One turning vector, and how many ticks it has turned
The counts run from 0 to 106.
[129 112 101 135  85 100 134  99 156 119 110 128 149  83 156 107  88 132
  59 156 120 164 145 158 139 127 120 116 168 113 112 144 144  92 148 163] -> 43
[ 76  95 118 116 107 123 172 185 102 104 100 151 140 103 125 145 119 131
 120 106 146 163 133 178 179 114 107 145  80 138 123 155 146 137 141 117] -> 22
[ 90  82 128  96 122 126 162 144 137 123 160 160 120  68 144 111 101 167
 114  96 134 157 151 150 161 108 142 109 123 100 134 108 128 151 174 159] -> 15
[123 131 104 139  88  91 130 154 117 158 158 100 112 112 131 136 193 121
  95 151 104 158 117 114 138  75 165 171 168 102 139  97  96 113 152 122] -> 72
[108  53 102 138  85  98  88 113 126 121 144 133 170  82 111 127 136 170
  96 111 116 168 107 133 138 124 144 148 155  97 110 118 135 110 140 139] -> 78
[123 125 106 117  96  80 127 156 115 153 159  99  99 115 133 140 200 124
 111 138  82 170 130 138 128  87 153 167 164 113 155 107  80 131 139 114] -> 73
[ 89 133  98 150  87  96 155 126 138 121 157  98 124  94 158 106 154 144
 107 153 126 123 115 103 109  86 132 129 172 116 137  90  87 115 191 115] -> 62
[ 99 121  82 149  84  79 148 141 119 130 142  96 136 113 144 116 183 136
 129 144  97 135 106 148 100 109  95 147 147 133 158 122  88 128 154  82] -> 64
[136 125 113 129  66 104 143 117 116 144 137 156 157 109 112  95 157 134
  81 121 114 157  94 144 206 105 154 149 116  87 138 154 125 131 144 144] -> 9
[ 91 100 130 112  93 121 171 129 140 134 168 159 127  69 140  97  96 181
 112 120 144 160 131 138 158 106 143 114 134  96 142 100 125 144 184 153] -> 16
[113  52 143 102 113 112 125 149 127 127 161 148 130  84 100 134 122 183
 115  93  96 184 139 159 136 127 117 147 137  91 119 121 111 161 145 122] -> 5
[ 78 116 104 155 111 114 145 139 138 113 145 106 127  83 175 119 135 139
 103 148 134 119 133 103 114  81 140 117 173 116 119  88 100 113 193 128] -> 61
[120 110 116 128  91  95 142 108 129 140 146 163 145  77 122 102 139 176
  99 119 123 156  99 138 176 127 144 110 134  86 133 102 123 136 172 159] -> 88
[139 101 119 136  74 105 138 106 128 132 140 172 166  90 110  94 139 163
  78 125 112 166  98 137 185 123 140 139 128  74 112 139 137 133 149 147] -> 8
[ 95  49 103 127 106  91  91 124 126 116 143 132 157  83 116 144 141 176
 117 101 103 186 119 149 125 130 130 137 161 101 118 114 126 114 139 131] -> 77
[125 113 115 152  89 108 149 114 157 111 113 125 138  78 158  98 104 142
  76 158 116 119 133 134 113 106  98 111 158 105 105 120 103 128 199 120] -> 52
[117  75 133 110 122 102 125 144 130 121 140 167 121  73 114 135 130 166
  99  98  97 167 138 148 157 131 135 108 130  80 114  97 111 154 175 141] -> 86
[ 80  95  93 107 106 101 162 160 120 122 121 123 134  91 137 144 101 140
 121 139 135 186 152 187 128 146  90 149 120 155 142 159 158 110 109 139] -> 31
[134 134 102 157  75 100 153 105 146 119 105 121 147  91 153  90 129 128
  67 165 108 113 111 141 131 108  97 117 152 106 121 139  95 123 190 110] -> 53
[ 83  67  93 153 114  94 102 172 110  96 106 118 161  90 121 162 155 134
  87 123 136 160 127 136 121 124 132 146 154 107  78 126 128 110 147 106] -> 68
[ 62  93 108 105 128 105 165 177 103 112 111 145 131 100 130 154 123 128
 109 117 158 184 140 162 178 137 126 125 105 128 132 136 164 107 125 149] -> 103
[104 136  98 109  97  81 199 159 111 143 136 144 120 112 118 120 158 135
 115 143 120 163  94 163 177 137 104 150 101 120 165 139 122 135 129 122] -> 100
[106 135 109 118  62 115 196 113 128 144 160 145 144  97 135  85 122 163
 121 138 133 148  89 140 180 114 122 135 113 115 169 140 126 143 166 137] -> 18
[ 82 104 103 110 121  99 176 177 100 119 115 139 130 105 125 157 138 127
 116 120 140 182 129 179 170 144 110 139  94 137 145 141 144 118 121 143] -> 102
[122 106 129  99  93 116 145 142 122 126 105  98 125 106 179 115 134 102
 108 119  82 131 151 172 121  59 130 145 133 166 147 172 102 112 146 119] -> 47
[144 105 136 117  88 117 118 154 107 143 142 120 134 110 120 131 181 132
 106 106  85 146 108 147 172  58 151 179 106 109 137 148 101 139 145 114] -> 82
[ 74 104 125 118 126 127 169 185 122 108 132 152 122  86 137 148 102 129
  93 131 173 163 145 139 174  98 133 128 116 115  94 123 158 131 167 147] -> 24
[115  96 138  99  89 113 135 147 106 157 174 113 116 116 126 130 179 140
 125 113  82 166 120 145 153  66 160 181 134 121 156 136 105 141 125 120] -> 2
[ 85  87  83 140 103  85 128 173  99 104 111 102 149 104 120 151 177 140
 123 122 102 155 113 162 111 129  86 154 148 131 131 134 100 116 136  80] -> 66
[ 89  86  96 163 101 103 104 160 108 103 116 110 154  99 121 159 154 133
  71 135 140 150 122 113 131 107 150 151 165  97  81 110 129 103 154 118] -> 69
[ 89 109 102 129 116  90 137 168  98  97  70 109 140 101 157 144 159 103
 103 114 106 130 141 178 128  88 130 105 135 149 134 140  99 113 145 105] -> 57
[126 122 132 107  93 110 155 149 103 145 120 156 133 116 129 120 165 118
 106  99 104 163 121 177 195  75 160 142  93 118 162 164 115 141 132 138] -> 11
[121  54 129 112  97 112 124 133 136 126 155 161 144  75 102 122 116 180
 105 110 108 178 128 152 156 137 116 138 134  74 103 125 133 155 152 132] -> 6
[ 91  90 119 105 110 113 154 153  85 123 118 133 144 108 137 130 164 140
 146  87 114 156 104 174 180  85 150 137  84 140 168 147 122 134 144 122] -> 92
